Rotation paths and how fast each direction turns (degrees each step)
Each turn is a multiple of 5 degrees from 10 to 175, or 0.
Each row of a path follows its step; steps can be skipped.
path 1
step 0: [2.13, 0.92, 1.30, 1.24, 1.28, 2.25, -2.11, 2.14, 1.12, -0.36, 2.28, -1.02, 2.44, -0.98, 3.84, 0.74, -1.78, -0.43, 1.11, 0.39, 1.50, -0.62, -3.30, 3.50, 1.18, 1.02, 1.77, 1.94, -1.75, 1.04, 1.32, -0.84, 3.72, 2.80, 4.45, -3.89, -2.33, -5.40, 2.62, 1.71, -3.01, 4.59, 2.76, -0.75, 0.62, 0.44]
step 1: [2.77, -2.71, 4.09, 1.84, 1.74, 1.50, 1.40, -0.25, 0.98, -1.76, 0.56, 1.65, -0.26, -0.13, 2.61, -3.28, -0.97, -1.00, 2.24, 2.96, 0.76, 2.37, -1.49, -5.13, -1.50, 2.31, 0.95, 0.92, -3.04, -0.17, -4.22, 0.85, 1.85, 0.03, 0.19, -3.91, 2.14, -0.50, 1.31, -2.18, 3.71, -2.63, 0.79, 3.58, -2.56, 3.07]
step 2: [-0.74, 0.62, 0.06, 2.80, -0.62, -2.80, -1.89, 5.00, -0.33, -2.28, 3.59, -0.38, 2.97, -4.32, -2.02, 2.33, -2.38, 0.71, -0.95, 0.19, -0.91, -3.67, 0.80, -0.57, -1.24, 3.05, 2.82, 3.30, -3.99, -0.87, -2.89, -1.34, -3.64, 0.11, -0.20, 2.31, 1.62, -1.05, 0.15, -2.10, 2.89, 4.24, 0.23, 0.54, 1.17, 2.13]
step 4: [-0.12, 0.68, 0.49, 2.12, 0.26, -2.13, 1.68, 1.61, -3.74, 0.06, -0.25, -1.93, 6.17, 1.75, 2.96, -4.30, 0.00, 1.97, 0.17, 4.01, -2.00, 0.81, 2.08, -2.91, 0.04, 1.50, -1.32, 5.60, 0.37, -0.38, 0.42, -2.15, -0.69, -1.32, -0.70, 2.63, 0.68, -0.81, 3.24, 0.70, -3.29, -0.75, 1.42, -1.85, -4.63, 0.19]
step 5: [-1.43, 2.05, 2.26, 2.43, 0.02, -4.91, -2.85, 1.39, 0.61, -0.35, 0.52, 0.03, 1.52, -3.79, 3.30, 1.27, -0.47, 3.70, 2.67, 2.40, 3.28, 0.26, -3.87, -2.14, 1.24, 0.81, 1.13, 0.40, -0.70, -4.00, 1.88, 2.57, 2.12, 0.77, -1.77, -2.12, 1.59, -1.58, -2.12, -1.75, -4.27, -1.40, 1.00, -0.64, 4.25, -2.70]
step 6: [6.18, 0.65, 1.44, 0.05, -0.84, 2.22, 0.17, 0.42, -1.26, -7.23, -0.48, -1.43, 0.69, 0.84, 0.95, -1.84, 2.66, 0.55, -0.47, -1.28, -0.95, 3.17, -0.98, -1.69, 2.08, -0.76, 2.90, 4.17, -4.72, 0.06, -1.48, 1.07, 1.87, 0.98, 3.17, -1.20, -2.77, -1.13, 1.13, -0.44, -0.43, 1.20, 3.71, -1.38, 2.02, -2.03]
step 7: [1.20, -0.58, -0.10, 3.74, 2.94, -1.63, 3.84, 0.73, 0.35, -1.68, 3.51, -0.87, 1.25, 0.34, 6.39, -1.38, -4.89, 0.25, 1.24, 2.44, 0.25, 0.11, -1.69, 0.24, -1.67, 1.02, 0.17, 0.15, -1.18, 2.97, -3.61, -2.16, -0.39, -1.84, 2.54, -0.85, -1.48, -0.02, -0.56, -5.45, -0.02, 0.75, -3.03, 1.53, 3.29, 2.21]
step 9: [-2.13, -0.36, -0.10, 0.43, 0.14, 0.89, 3.71, 3.60, -1.16, 3.50, 3.40, -4.40, 3.61, 0.53, -0.09, -3.73, 2.53, 0.74, 1.59, -0.74, -2.25, -0.56, -5.60, 0.17, 0.91, 0.45, -1.70, 0.18, -4.18, -0.13, 0.44, 0.01, -0.28, 3.26, -0.94, -0.30, 0.35, -1.67, 1.69, -2.06, 0.50, 4.78, 1.84, -4.03, 0.41, 1.54]
step 10: [0.35, -2.74, 0.91, 0.49, 0.64, -1.92, -1.22, -2.69, -2.78, -0.54, 0.48, 3.39, 5.66, -0.35, 4.35, -1.21, 0.53, 1.91, -1.15, 0.90, 0.60, -1.01, -1.20, -7.64, -0.42, 3.07, -4.13, 0.27, 0.49, -0.61, 0.13, 0.38, -0.06, 4.08, -1.75, 1.44, -3.17, -1.21, 1.54, -1.50, 0.33, -3.21, 1.53, 0.71, 0.27, 0.51]
step 11: [1.32, 2.92, -1.35, -1.76, -1.38, -4.79, -0.64, 1.51, -1.77, -3.29, 2.10, -1.99, 1.38, -0.40, 1.36, 2.39, 1.02, 2.02, 0.81, 2.37, 4.33, -1.88, 0.11, -2.03, -3.09, -1.83, 3.02, 2.89, -1.53, -3.66, -1.47, 1.04, 4.62, 1.71, -0.75, 1.17, -0.29, -0.20, -0.63, -2.63, -2.26, 5.13, 0.39, -2.58, -2.55, -0.44]
Directions:
[-0.08, 1.56, 0.50, -0.40, 0.10, -1.18, 0.86, -1.23, -0.49, -0.32, -0.32, -0.22, -0.14, -0.30, -0.30, -0.59, -0.30, 0.09, 1.08, -0.30, 0.25, -0.26, 1.10, 0.12, 0.02, -0.53, -1.00, 0.86, 0.67, -0.67, 1.24, 0.47, 0.64, 0.49, 0.19, 1.10, -0.23, -0.29, -0.43, -0.87, -1.04, -0.10, 1.61, 0.88, -0.14, -1.38]	55
[-0.05, 0.15, 0.39, 0.92, -0.64, -0.16, -0.14, -1.05, 0.14, 0.16, 0.62, 1.04, 0.24, -0.79, -0.84, -0.32, -0.87, -0.55, -0.48, 0.19, -0.75, -0.04, -1.28, -0.70, 0.34, -1.62, -0.24, 0.06, 0.25, -0.47, 0.07, -0.16, 1.14, 1.58, 0.50, -0.49, -0.20, 0.20, -0.18, 0.87, 0.19, -1.86, -1.42, 0.71, 0.55, -0.21]	155
[-0.83, -0.09, 0.60, -0.86, -0.58, -0.82, 0.89, 0.89, 0.29, 0.88, -0.23, -0.59, -1.16, 0.73, 0.72, 0.14, 0.39, 0.15, 1.58, 0.34, -0.12, -0.02, -1.55, -0.10, -0.87, -0.36, -0.38, -1.19, -0.64, -0.26, -0.07, 0.68, 1.17, -0.81, -0.46, -0.63, 0.16, 0.66, -0.41, -1.43, 0.16, -0.33, -0.96, 1.07, 0.17, -0.14]	170
[1.46, -1.47, 0.38, 0.30, -0.04, -0.66, 1.02, -0.05, 0.70, -0.45, -0.56, 0.73, 0.08, 1.42, -0.46, -1.18, -0.77, 0.22, 0.41, -0.63, -0.80, 0.33, -1.16, -0.02, 0.73, 0.59, -0.81, -0.49, 0.70, 0.35, 0.38, -1.16, 0.00, -0.29, 0.02, -0.18, -1.12, -1.27, -0.39, 0.07, 0.09, 0.82, -0.14, -0.14, -1.31, -0.59]	120
[-0.24, 0.14, 0.98, 0.99, -1.38, 0.72, -0.35, -0.13, 0.14, 0.01, 0.79, 0.42, -1.23, -0.61, 0.91, -1.04, 1.37, 0.16, 1.41, -0.12, -0.29, -0.54, 0.42, 0.16, 0.64, -0.10, 0.18, 0.24, 0.46, -0.97, -0.34, -0.87, -0.16, -0.19, -1.64, 0.30, -0.82, -0.78, -0.60, 0.38, 1.18, -0.17, 0.76, -0.52, 0.75, 0.76]	90
[0.89, 0.34, -0.62, 0.48, -0.24, 0.76, 0.10, 1.72, -0.73, 0.18, 0.09, -0.36, -0.31, -0.57, -0.52, 0.90, 0.23, 0.00, 0.22, -0.77, -0.81, 0.45, -0.29, -0.03, -0.22, -0.26, -0.74, -0.64, -1.16, 0.64, 1.51, 0.28, -1.10, 0.80, -0.16, -0.06, -1.21, -0.14, 0.50, -0.02, 1.08, -0.24, 0.57, 0.00, 1.16, -1.87]	110
[-0.05, 0.15, -0.92, 0.57, -0.15, -0.16, 1.33, -1.24, -1.24, 0.10, -0.16, -0.60, 0.15, 0.31, 0.26, 0.19, 1.41, 0.91, -1.10, -1.05, 0.71, 0.78, -0.62, -0.95, 0.49, -0.55, -0.18, 0.24, 0.39, 0.02, -0.28, -0.36, -0.44, 0.14, 0.09, -0.07, -0.23, -0.34, -0.95, -1.82, -0.28, 0.12, -1.05, -1.37, 1.13, 0.25]	20
